0: [148  90 118 151 142 150  96 124 133 137 142 151]
1: [141 122 113 123 146 120 134 135 145 132 139 111]
2: [115 121 131 133 111 136 124 129 127 164  92 123]
3: [106 128 166 100 109  98 123 141 135 129  81 128]
4: [156 108 109 131 143 161 139 100 135 166 167 107]
5: [ 92 148 184 115 138 103 113 135 126 104  70 131]
6: [ 96 145 153 136 164 102  98 168 137  33 114 161]
7: [146 132 146  89 156 110 139 112 135 123 121 128]
8: [111 139 157 125  89 144 134 122 118 110 152 152]
9: [135 122 100 128 152 146 124 131 137 128 126 107]
10: [124 130 144 140 166 113 118 147 151 103 122 152]
11: [155 113 112 121 164 136 130 102 126 156 161 111]
12: [163  86  76 161  92 168 168  84 122 207 182  89]
13: [144 124 142 115 158 120 120 122 122 119 150 109]
14: [126 111 155 116 159 115 112 146 156 107 126 130]
15: [147 119 147 144 156 136 122 114 130 165 161 104]
16: [132 126  97 127  66 146 154  92  90 185 115 119]
17: [133 137 137 124 159 112 118 129 155 121  91 138]
18: [122 147 168  97 115 108 118 144 123 110  89 131]
19: [150 114 105 150 136 146 133 109 114 137 167 103]
20: [ 90 144 166 111 112 115 113 166 139  69 113 181]
21: [125 115 128 146 160 120 118 132 139 112 151 141]
22: [131 127 128 143 165 135 122 142 149 129 120 113]
23: [121 117 138 140 177 117 117 139 124 134 131 122]
24: [155 126 105 137  63 140 164  86 102 185 127  89]
25: [ 96 130 188 132 209  91  75 169 190  30  85 173]
26: [125 134 135 122  56 158 145 117  93 132 173 140]
27: [149 100 100 123 145 124 139 122 141 154  99 109]
28: [140 119 110 129 135 126 166 121 117 162 120 100]
29: [132 144  89 117  68 143 149 116 102 134 132 118]

[132 122 113 125  78 141 141 111  98 130 186 110] 26 29 19 8 4
[141 119 123 120 147 133 128 114 115 120 155 130] 13 1 21 11 19
[ 89 141 164 132 111 136 102 155 127  53 100 160] 20 6 5 18 10
[152 115  96 159 124 138 136 113 114 163 171 110] 19 4 11 15 28
[128 115 122 145 163 115 135 141 152 135  99 112] 22 17 23 1 27
[ 81 152 210 125 193 122  97 144 170  45  72 183] 25 6 5 20 10
[119 167 127 131  95 107 117 145 110 112  84 137] 18 3 2 5 17
[ 93 130 205 106 222  88  58 170 195  38  64 153] 25 6 5 14 10
[105 146 129 116  98 144 149 128 118 111 126 152] 8 29 26 2 18
[121 142 158 123 184 105 126 135 142  87 124 151] 10 14 17 21 23
[123 130 107 114  73 119 149 122  97 127 108 136] 29 16 2 8 26
[151 115  57 161  77 165 166  93  69 176 202  93] 12 24 19 16 29
[122 144 129 113  62 160 162 129 109 122 160 148] 26 8 29 16 2
[179  91  93 133 113 166 173 117  96 204 188  86] 12 4 19 24 11
[118 153  84 106  52 158 159 111 105 138 140 120] 29 26 16 24 8
[157 110 141 156 127 135 111 100 143 206 147 108] 15 4 11 19 0
[118 137 125 135  72 144 146 140  99 148 162 154] 26 8 29 16 2
[133 117 139 119 168  95 113 133 159 105 131 124] 14 10 21 17 13
[112 119 144 111 118 138 121 146 133  95 152 151] 8 21 14 10 20
[ 88 150 177 131 115 119 112 142 138  72 107 170] 20 5 6 18 10
[125 146 134 147 122 120 121 118 127 157  85 119] 2 17 22 28 27
[ 98 129 179 115 148 100 117 137 139 110  57 149] 5 3 18 17 10
[122 132 129 113 169 114 120 138 154  95  83 139] 17 10 14 22 7
[124 129  99 139  48 168 169 103  96 164 204 128] 26 29 16 24 12
[143 115  92 150 104 152 141 127 112 137 170 108] 19 4 29 9 1
[123 149 106 127  73 150 158 123 113 122 118 148] 29 8 26 16 2
[113 140 185 128 219  86  78 154 167  61 101 153] 25 6 10 14 17
[143 106 110 177 135 139 146 114 116 160 171 116] 19 4 15 11 28
[164 105 110 124 150 119 127 113 127 152 147 105] 11 1 19 4 15
[ 91 138 122 120 105 141 143 131 136  93 122 155] 8 20 10 18 21
[157 126  90 134 122 135 150 110 120 172 119  99] 28 27 4 19 9
[103 133 153 115 108 133 122 133 132 100 136 164] 8 20 18 10 14
[166 128  62 155  83 166 170  87  84 170 217  83] 12 24 19 4 29
[122 149 147 133 118 126 111 111 119 200 123  96] 2 15 28 1 11
[115 130 114 149 130 146 129 129 123 109 155 141] 21 9 8 19 1
[137 129 117 122 107 124 146 119 124 145 123 107] 28 1 2 27 29
[ 89 140 154 129 195  84  88 158 146  39 119 172] 6 25 10 20 14
